In the data rows, the value 128 means zero.
Some points, one per row:
tensor([105, 151, 132, 148, 189, 201, 136, 132])
tensor([136, 119, 104, 132, 170, 160, 113, 156])
tensor([150, 146, 110, 143, 142, 186, 119, 122])
tensor([111, 103, 74, 115, 166, 110, 83, 177])
tensor([107, 149, 140, 93, 15, 91, 160, 147])
tensor([125, 154, 107, 133, 157, 125, 93, 145])
tensor([128, 154, 140, 182, 81, 125, 128, 17])
tensor([131, 105, 137, 110, 167, 129, 86, 143])
tensor([132, 146, 198, 160, 83, 156, 114, 5])
tensor([131, 133, 172, 98, 128, 143, 151, 109])
tensor([172, 89, 121, 118, 38, 66, 159, 138])
tensor([170, 131, 109, 134, 137, 140, 120, 147])
10 more points follow, each with its number after it:
tensor([172, 134, 0, 70, 128, 71, 151, 255]) 0
tensor([149, 113, 112, 114, 130, 126, 140, 172]) 1
tensor([138, 129, 156, 84, 117, 109, 137, 219]) 2
tensor([80, 91, 255, 117, 4, 88, 145, 95]) 3
tensor([94, 144, 174, 90, 216, 173, 48, 201]) 4
tensor([112, 45, 126, 123, 167, 198, 129, 176]) 5
tensor([106, 165, 103, 163, 183, 150, 144, 135]) 6
tensor([238, 43, 134, 50, 62, 84, 90, 145]) 7
tensor([118, 97, 145, 76, 121, 145, 152, 165]) 8
tensor([192, 141, 255, 90, 0, 130, 142, 69]) 9
Which of these numbered points is nearest to each point below, looking only along the 3 directions in which the first points spread most? Its number follows each.
tensor([221, 78, 143, 71, 29, 99, 122, 196]) > 7
tensor([131, 142, 157, 46, 147, 92, 114, 209]) > 2
tensor([177, 106, 181, 83, 71, 76, 139, 101]) > 3
tensor([104, 122, 92, 131, 180, 239, 143, 150]) > 4
tensor([129, 158, 166, 60, 103, 123, 189, 153]) > 8
tensor([127, 171, 100, 107, 140, 118, 127, 173]) > 1
tensor([108, 150, 105, 51, 156, 104, 123, 226]) > 2
tensor([100, 122, 141, 136, 166, 177, 113, 111]) > 6
tensor([98, 64, 125, 119, 193, 44, 170, 170]) > 1
tensor([127, 94, 72, 107, 154, 122, 116, 122]) > 1
tensor([100, 177, 43, 169, 176, 171, 6, 210]) > 4
tensor([141, 149, 161, 124, 113, 139, 148, 149]) > 8
tensor([174, 149, 165, 94, 121, 141, 129, 147]) > 8
tensor([95, 122, 135, 84, 99, 114, 123, 143]) > 8
tensor([104, 169, 100, 174, 136, 121, 122, 186]) > 1
tensor([98, 151, 115, 193, 113, 170, 96, 97]) > 6
tensor([148, 117, 106, 102, 136, 112, 161, 208]) > 2
tensor([119, 140, 103, 131, 166, 150, 106, 114]) > 6
tensor([89, 145, 208, 110, 157, 157, 114, 179]) > 8
